Rotation paths and how fast each direction turns (deg/step):
Each turn is a multiple of 5 degrees from 10 to 175, or 0.
Each row of a path follows its step; steps can be skipped.
Path 1:
step 0: +0.40  -0.45  -1.17  -0.80  -2.22  -1.51  +0.09  +0.69  -1.72  +0.83  -0.88  +0.85  -2.89  -1.62  +1.22  -0.73  -2.02  +0.02  -0.67  -2.46  +1.83  +0.05  -0.97  +1.71  -4.97  +1.80  +0.95  -0.33  +2.82  +0.83  -3.38  -0.01  -1.08  +0.17  +3.29  -1.31  -1.26  -1.21  +0.93  -1.75  -0.32  -0.88  -0.50  +0.39  -0.43  +0.96  -1.59  -0.44  +0.33  -0.14
step 1: +2.73  +1.09  +0.89  -1.62  -2.11  -0.92  -0.34  +0.71  +0.23  -0.93  -2.27  -3.36  -0.56  +0.47  +3.57  -1.72  -1.36  +2.52  -1.78  +1.81  -1.43  +0.42  -0.03  -0.36  -1.15  +1.14  -0.93  -3.85  -0.58  +0.96  +0.64  +1.59  -2.42  +2.31  +2.88  +1.42  -0.51  +1.58  +0.72  +0.37  +0.15  -0.31  -0.47  +0.57  +0.53  -0.08  +0.24  +1.80  -0.73  -0.75
step 2: -1.94  -1.18  -1.81  +0.88  -1.92  -0.24  +2.42  +1.01  -0.68  +1.09  +0.46  -2.71  -3.12  +1.10  +1.68  -0.86  -2.09  -1.59  -4.48  +0.73  +0.17  +0.95  +1.70  +0.03  -0.90  -1.37  -0.30  -2.20  +0.64  -0.25  -0.07  -1.79  +1.87  +0.84  -1.22  +1.25  +0.93  +2.28  +2.05  -1.77  +2.16  +1.03  +1.49  -0.37  -0.36  -0.47  +2.28  +0.27  +0.64  +0.02
step 3: -0.38  -1.99  +0.93  -0.95  -1.63  -0.96  -0.39  -0.86  -0.60  +1.93  -2.25  -1.81  -0.55  -3.73  +1.40  +0.32  -1.42  -1.90  +1.40  +0.51  +2.85  +3.05  -1.17  -0.82  -3.70  +0.36  -0.49  -1.30  -1.43  -1.43  -1.99  -0.28  -0.17  +0.21  -1.70  +1.28  -1.46  -0.50  +0.91  +0.44  +0.24  +0.52  -0.85  +0.05  -2.07  -2.27  +0.38  +0.41  +0.71  +3.03
step 4: -0.81  -1.49  -1.90  -0.75  -3.01  -2.93  +0.15  +0.61  +1.20  +0.03  -3.09  -0.80  +0.67  -1.36  +3.09  -0.80  -0.41  +1.01  +0.78  +0.59  -1.84  -0.38  -1.74  +0.31  -0.23  -0.26  +0.61  -0.48  -0.34  +0.10  -3.00  -0.06  +1.63  -1.36  +3.66  +0.68  -0.03  +2.97  -0.35  +1.22  -1.00  -2.90  +2.37  -1.95  +0.04  +0.55  +0.23  -0.54  -0.79  +2.03
step 5: -0.14  +1.45  +0.25  +0.15  -1.12  +2.45  +3.25  -2.31  -0.19  -0.47  -3.36  -0.65  -0.57  +1.85  +1.13  +1.30  -1.88  -2.59  -1.38  +3.87  -0.44  +0.09  +2.13  -2.30  -1.31  -1.46  -1.56  -1.16  +1.38  -0.12  -0.71  +0.10  +0.76  -1.16  +3.94  +0.25  -1.41  +1.42  +0.86  -0.11  -0.43  +1.09  +1.16  -0.80  -2.41  +0.01  -1.53  +0.22  +0.33  -0.31
step 6: -0.28  -2.97  +1.07  -0.89  +1.16  +0.33  +0.87  +0.95  -0.63  +0.30  -2.13  -0.22  -0.73  -0.99  +1.35  +0.47  -2.58  +1.26  +0.14  -0.91  +1.91  +2.07  -0.70  -0.07  -1.30  -1.75  -0.70  -1.58  +3.33  -0.75  -0.59  -2.54  +0.00  +1.38  +1.33  +1.01  -1.54  -0.18  +2.84  -3.86  -2.04  +1.21  -1.49  -1.69  +0.70  +2.55  -0.08  -1.92  +1.40  +1.71
step 7: +0.51  -0.49  +0.83  +0.02  -2.13  -1.86  +0.00  +0.04  -0.60  +0.39  -2.62  -1.79  -0.01  -1.22  +2.15  +1.73  -1.35  +3.10  -2.22  +0.29  -1.54  +1.67  -0.06  -1.93  -1.13  +1.42  -0.01  -3.75  +0.14  -1.40  -1.52  +1.13  +1.22  -0.47  +0.01  -2.23  -2.05  -0.96  -2.97  -1.27  -0.16  -0.05  +0.06  +1.71  +1.97  +1.26  -0.17  -0.79  -2.68  +1.62
step 8: +0.65  +0.00  -2.09  +0.67  -2.44  -1.45  -0.70  -1.53  -2.68  -1.16  -1.99  +2.49  -0.13  -0.23  +1.92  -0.07  -3.29  -3.34  -4.39  +0.06  -2.58  +1.50  +0.46  +1.27  -0.04  +2.27  -0.96  -0.85  -0.04  +1.86  -0.16  +1.01  +1.38  +0.88  +1.52  -0.55  -0.84  +1.51  +2.46  -1.28  -0.03  +0.07  +0.22  -0.89  -1.13  -0.89  +1.26  -0.89  -0.61  +0.61
step 9: +0.34  +0.11  +0.55  +1.33  -0.14  -0.22  +0.72  -1.43  -0.34  +3.45  -1.63  +0.52  +0.66  -1.48  +3.81  -2.30  -1.71  -0.31  -0.10  +1.66  +1.84  +0.76  +1.26  -2.89  -1.97  +1.23  -1.71  -0.47  +0.58  +0.33  -0.19  -3.61  -0.71  +3.76  +2.32  -0.45  -0.40  -1.06  +0.99  -0.13  +1.02  +0.76  -0.61  -1.42  +0.86  -1.25  +1.66  +2.00  +0.93  +1.08
step 10: -2.17  -0.45  -1.99  +1.49  -1.01  -2.71  +0.28  -0.57  +0.56  -0.65  -0.77  -1.42  +0.50  -4.12  +1.88  +0.06  -1.87  +2.12  -0.52  -0.92  -0.76  -1.20  -0.16  -0.04  -2.25  -1.73  +1.02  -2.09  +3.51  -1.72  -1.48  +0.03  +0.12  -1.61  +2.05  +1.92  -0.07  +0.68  +1.10  -1.71  +1.23  -0.56  +0.18  +2.34  +1.09  -1.27  +0.63  +2.75  +0.68  +0.57
Directions:
-0.11  -0.03  -0.58  +0.18  -0.45  +0.44  +0.87  +0.30  +0.04  +1.14  +0.31  +0.35  -0.54  +0.33  +0.40  +0.06  +0.25  +0.58  -0.22  +0.18  +0.38  -0.45  +0.76  +0.30  -0.38  -0.13  +0.06  +0.29  -0.15  -0.15  -0.57  -1.13  +0.27  +0.13  -0.16  -0.93  +0.31  -0.48  -0.90  +0.46  +0.18  -0.39  +0.25  -0.09  -0.37  +1.09  +0.35  +0.05  -0.97  +0.01 | 155
-1.19  +0.81  -0.73  +0.13  +0.51  +0.12  +0.18  +0.18  -0.06  +0.44  -0.09  +0.49  +0.38  -0.59  -0.51  -0.07  +0.18  +0.73  +0.02  +0.16  +0.25  -0.28  -0.46  -0.98  +0.08  -0.10  -0.29  -0.36  -0.10  +0.38  -0.59  +0.18  -0.72  -1.00  +0.34  +0.17  +0.10  -0.06  +0.67  +0.38  -0.98  +0.22  +0.58  -0.31  -0.69  +0.71  -0.46  +0.22  +0.54  -0.07 | 60
-0.09  +0.17  +0.17  +0.22  -0.17  +0.45  +0.44  -0.26  +0.72  -0.57  -0.49  +0.68  -1.18  -0.07  -0.09  -0.17  -0.74  +0.24  +0.90  -0.88  +0.58  -0.60  +0.28  -0.10  +0.66  +0.07  +0.11  +0.34  +0.14  -0.40  -0.01  -0.24  -0.11  +0.03  +1.48  +0.11  +0.28  +0.69  -0.68  -0.09  -0.10  +0.11  -0.48  +0.60  -0.14  -0.23  -0.55  +0.59  +0.36  +0.09 | 70
-0.35  +0.78  -0.31  +0.84  +0.45  -0.77  -0.17  -0.86  -0.37  +0.67  +0.52  +0.31  +0.78  +0.15  +0.03  -0.36  +0.08  +0.27  -0.65  -0.24  +0.14  -0.12  +0.02  +0.39  -0.09  +0.99  -0.23  -0.04  +0.51  +0.40  -0.11  -0.03  +0.01  +0.49  +0.36  +0.03  -0.41  +0.09  -0.11  -0.37  +0.18  -0.28  -1.45  +1.12  +0.41  +0.39  +0.26  +0.44  +0.20  -0.53 | 35
-0.41  -0.51  +0.00  +0.13  -0.44  -0.24  -0.28  +0.40  +0.07  +0.11  -0.18  +0.62  -1.16  -0.01  -0.01  +0.59  +0.27  +0.70  -0.28  -0.04  -0.35  +0.24  -0.27  -0.81  +0.05  +0.39  -0.31  -0.49  -0.05  +1.08  +0.87  -0.34  -0.06  +0.66  -0.98  -0.39  +0.17  +0.94  +0.22  +0.50  -0.21  +0.31  -0.43  +0.97  -0.50  -0.38  +0.01  -0.71  -0.06  +0.12 | 65
Path 2:
step 0: -0.20  +2.46  +0.34  +0.54  +1.88  -1.25  -2.82  -3.28  -0.84  +3.56  -1.33  -1.56  +0.12  -0.72  +0.21  -2.62  -1.17  -0.26  -2.49  -1.33  -1.96  -2.27  -0.42  -0.18  -1.31  -0.81  +0.97  -0.87  +0.45  -0.46  +0.74  +3.54  -0.66  +1.58  -1.73  -1.35  +2.86  +2.75  -2.41  +0.73  +2.05  -1.61  -0.36  +1.50  +1.58  +1.30  -2.16  -0.40  -2.42  +0.82
step 1: -3.05  +1.58  +0.47  -0.96  +2.69  +0.21  -0.16  -1.14  -0.63  +1.08  +0.15  -2.36  +0.39  -0.53  +1.35  -1.34  -1.64  +4.75  -0.52  -1.66  -0.43  -0.22  -0.50  -1.57  -0.76  -1.92  -2.55  -2.28  +0.59  +0.99  -2.93  +2.25  -1.62  -0.83  -1.55  +3.73  +0.04  -0.76  -1.17  -0.20  +1.43  +0.17  -0.35  -0.64  +2.29  +3.55  -1.88  +0.68  -1.27  -0.40
step 2: -0.88  +5.23  +1.57  -0.04  +1.89  +0.72  -3.15  -0.47  -0.97  +1.74  +0.54  +0.02  -3.82  -2.32  +2.16  -1.95  -1.53  +1.13  -0.05  +0.63  -0.37  -0.86  -0.04  -1.37  -1.59  +0.00  -1.24  +2.19  -0.22  -1.70  -2.47  -1.30  -0.17  -3.12  -0.57  +2.54  +2.00  -2.54  +1.01  +1.14  -0.62  -1.09  +0.69  +0.09  +1.85  +0.58  -0.63  -1.70  +1.99  -0.29
step 3: -0.36  +3.10  -0.14  +1.50  +2.26  -0.56  -0.40  +2.01  -0.61  +1.40  +2.86  +3.35  +0.04  -1.55  +3.19  -2.61  -0.28  -1.27  -0.60  +0.02  -1.19  -3.91  +2.81  +0.04  -1.16  -0.90  -0.14  -0.92  -2.05  +1.34  -1.50  +2.74  +1.29  -0.99  -1.62  +2.24  +0.59  -1.51  -1.52  +0.88  +2.18  -1.51  +0.82  -1.03  +0.26  -2.84  +0.12  -1.48  -0.22  -0.76
step 4: -0.90  +0.45  -0.69  +1.35  +2.97  -0.42  -1.42  +0.20  +1.59  +1.92  +2.31  +1.90  +0.83  +0.90  +2.87  -0.19  +0.06  +2.06  +1.11  -0.06  -1.04  +0.54  +0.41  +5.67  -1.92  +1.91  -0.06  +0.33  +1.89  +2.11  -0.92  +0.56  -0.33  -0.38  -0.91  +2.16  +1.81  -2.14  +0.95  -2.99  +3.58  -1.56  +1.49  -1.19  +0.36  -0.21  -1.76  +0.21  -0.63  -0.82
step 5: -1.25  +0.03  -1.80  +1.40  +1.34  -1.49  -3.29  +1.16  +1.00  -0.07  -1.38  +1.04  -1.56  -3.12  +0.09  -1.47  -0.10  -1.19  +1.93  -2.20  +2.34  +1.50  +1.51  +0.97  -0.94  +0.18  -1.24  +2.65  +3.96  +1.29  -1.37  +2.80  -1.43  -2.23  +0.21  +0.16  +0.22  -3.41  +0.90  -1.03  +1.95  -3.02  +0.62  +2.17  -0.29  -1.11  -0.15  +1.47  -0.26  +1.06
step 6: -0.26  +0.18  -1.53  +0.07  +2.62  -2.80  -2.39  +0.38  +0.50  -0.37  +0.03  +1.55  -0.26  -0.67  -0.31  -2.02  +1.37  -1.22  -1.51  -1.82  -1.62  +1.48  -0.94  +1.06  +0.59  -1.39  +0.36  -1.63  -2.46  +1.04  -1.60  +3.74  +2.55  -1.67  -0.81  -1.11  +1.80  -2.81  +4.34  +1.22  +0.48  -1.02  +0.73  +2.49  -0.44  -0.20  -0.97  +2.03  -1.18  +3.47
step 7: -0.45  +0.76  -1.98  +2.20  -0.17  -4.83  -4.03  -0.83  +1.52  +2.46  +2.61  -1.18  -1.33  -0.33  -0.89  -2.17  +1.89  +2.15  -1.79  +0.59  -1.59  +0.99  -2.60  -0.30  -0.37  -0.04  -0.45  -1.41  +0.12  +1.67  +1.97  +1.82  -1.27  +2.32  +1.29  +1.97  -0.07  -1.00  +1.30  -0.62  +0.37  -0.71  -1.28  +0.80  +0.38  -0.77  -2.31  -0.47  -1.39  +2.73
step 8: +0.23  +3.18  +0.71  +2.82  +0.23  -0.94  -1.11  -3.56  +2.23  -2.85  +1.54  -1.38  -1.79  -0.49  -0.01  -1.40  -1.25  +1.92  -0.23  -0.05  +1.97  -0.73  +0.57  -0.60  -0.75  +0.09  -0.45  -2.49  +3.73  +0.84  -0.97  +2.64  +0.52  +0.55  -0.99  +0.07  +0.98  -0.78  -0.69  -0.18  -1.26  -1.05  -0.95  +1.23  +3.04  +1.54  -0.89  -0.63  -1.58  +4.84
step 9: -1.97  +2.81  +0.69  +0.38  +0.68  +0.96  -0.53  -0.03  -0.80  -0.93  +1.12  +1.01  -0.35  -0.53  +0.79  -2.07  -0.60  +1.26  -0.82  +1.30  -1.85  +0.86  -2.88  -1.75  -6.61  -0.46  -1.50  -0.01  +0.19  -1.42  -0.76  +4.12  +0.59  -0.97  -3.26  -1.83  -0.53  +0.15  -0.05  +0.80  +0.36  -0.07  -0.72  +0.93  +1.91  +1.40  -2.20  -0.11  +0.47  +2.82
step 10: -3.12  +2.81  -0.93  -0.57  +0.47  -0.61  -0.18  +0.14  +0.02  -0.94  -0.50  +2.49  -2.07  -1.35  +2.04  -1.07  +0.09  +1.49  -1.17  +3.13  -1.69  -1.35  -0.42  +0.11  -1.42  +1.06  -2.57  -0.56  -0.03  -0.94  -1.54  +1.87  -0.62  +2.42  -1.66  +4.21  -2.71  -2.01  +2.07  +1.85  +2.23  -0.66  -2.03  -2.72  +1.06  +1.50  +1.23  -0.57  -0.03  +1.50
Directions:
+0.54  -0.65  -0.84  -0.46  -0.98  +0.40  +0.53  +0.04  -0.02  +0.10  +0.38  +1.02  -0.29  -0.04  +0.39  -0.80  -0.06  -0.33  -0.53  -0.40  +0.33  +0.10  +0.22  -1.01  +0.60  -0.67  -0.02  -0.70  +0.61  -0.05  -0.40  +0.16  -0.64  +0.75  -0.55  +0.39  -0.36  -0.78  -0.24  -0.37  +0.30  +0.02  -0.15  +0.46  +0.58  -0.08  -0.11  +0.21  +0.20  -0.50 | 160
+0.30  +1.21  -0.52  -0.89  +0.55  +0.16  +1.02  -0.21  -0.59  +0.50  -0.25  -0.03  +0.35  -0.71  -0.03  +0.59  -0.92  +0.06  +0.35  -0.30  -0.10  -0.68  +0.43  -0.06  -0.40  +0.10  +0.19  +0.18  -0.51  -0.88  -0.33  -0.74  -0.70  +0.15  -0.25  +1.02  +0.23  +0.34  -0.25  +0.21  +0.38  -0.16  -0.17  +0.15  -0.21  +0.26  -0.47  +0.14  -0.30  -0.40 | 35
+0.50  +0.21  -1.09  -0.10  -0.26  -0.34  +0.81  +0.07  +0.71  +0.07  +0.05  +0.75  -0.05  +0.63  -0.73  -0.12  -0.37  +0.43  +0.55  +0.91  -0.37  +0.27  +0.37  -0.15  +0.21  +0.29  -0.80  +0.43  +0.14  +0.06  +0.46  +0.68  -0.12  -0.38  +0.01  -0.53  +0.08  +0.89  +0.45  +0.59  -0.32  -0.27  -1.17  +0.04  +0.50  +0.74  +0.17  -0.29  +0.08  +0.02 | 25
-0.67  +0.13  -0.14  -0.32  -0.29  +0.23  -0.26  -1.10  -0.28  +0.13  +0.42  -0.77  -0.03  +0.25  -0.61  -0.42  +0.68  +1.30  -0.66  -0.18  +0.73  -0.63  -0.50  -0.33  +0.18  -0.01  +0.56  -0.24  -0.07  -0.95  +0.20  +0.14  +0.51  +0.05  -0.30  -0.07  -0.41  +0.63  -0.29  +0.45  -0.29  -0.42  -0.74  +0.71  +0.42  -0.03  -0.16  +0.61  +0.08  +0.47 | 45
+0.02  -0.04  -0.07  -1.23  +0.00  -1.10  +0.14  -0.16  +0.00  +0.41  +0.16  -0.15  -0.39  +0.46  +0.07  -0.07  +0.12  +0.08  +0.53  +0.56  +0.09  +0.25  -0.05  -0.52  +0.45  -0.01  +0.28  +0.53  -0.49  +0.11  -0.76  +0.27  +0.88  +0.19  +0.46  +1.02  +0.01  -0.19  +0.14  +0.33  -0.32  +0.85  +0.45  +0.56  +0.14  -1.12  +0.16  -1.14  +0.14  +0.33 | 85
-0.56  -0.37  -0.06  -0.19  -0.24  +1.01  +0.10  +0.56  -0.19  +0.16  +0.11  +1.03  +0.20  +0.51  +0.03  -0.13  -0.34  -0.21  +0.57  +0.47  +0.44  -0.59  +0.07  +0.52  -0.26  +0.37  -0.69  +0.62  +0.67  -0.64  +0.37  -0.31  +1.25  +0.41  -0.21  +0.38  -0.35  +0.13  +0.13  +0.30  +0.85  -0.48  +0.64  -0.35  +0.02  -0.79  -0.02  +0.54  -0.03  +0.69 | 55
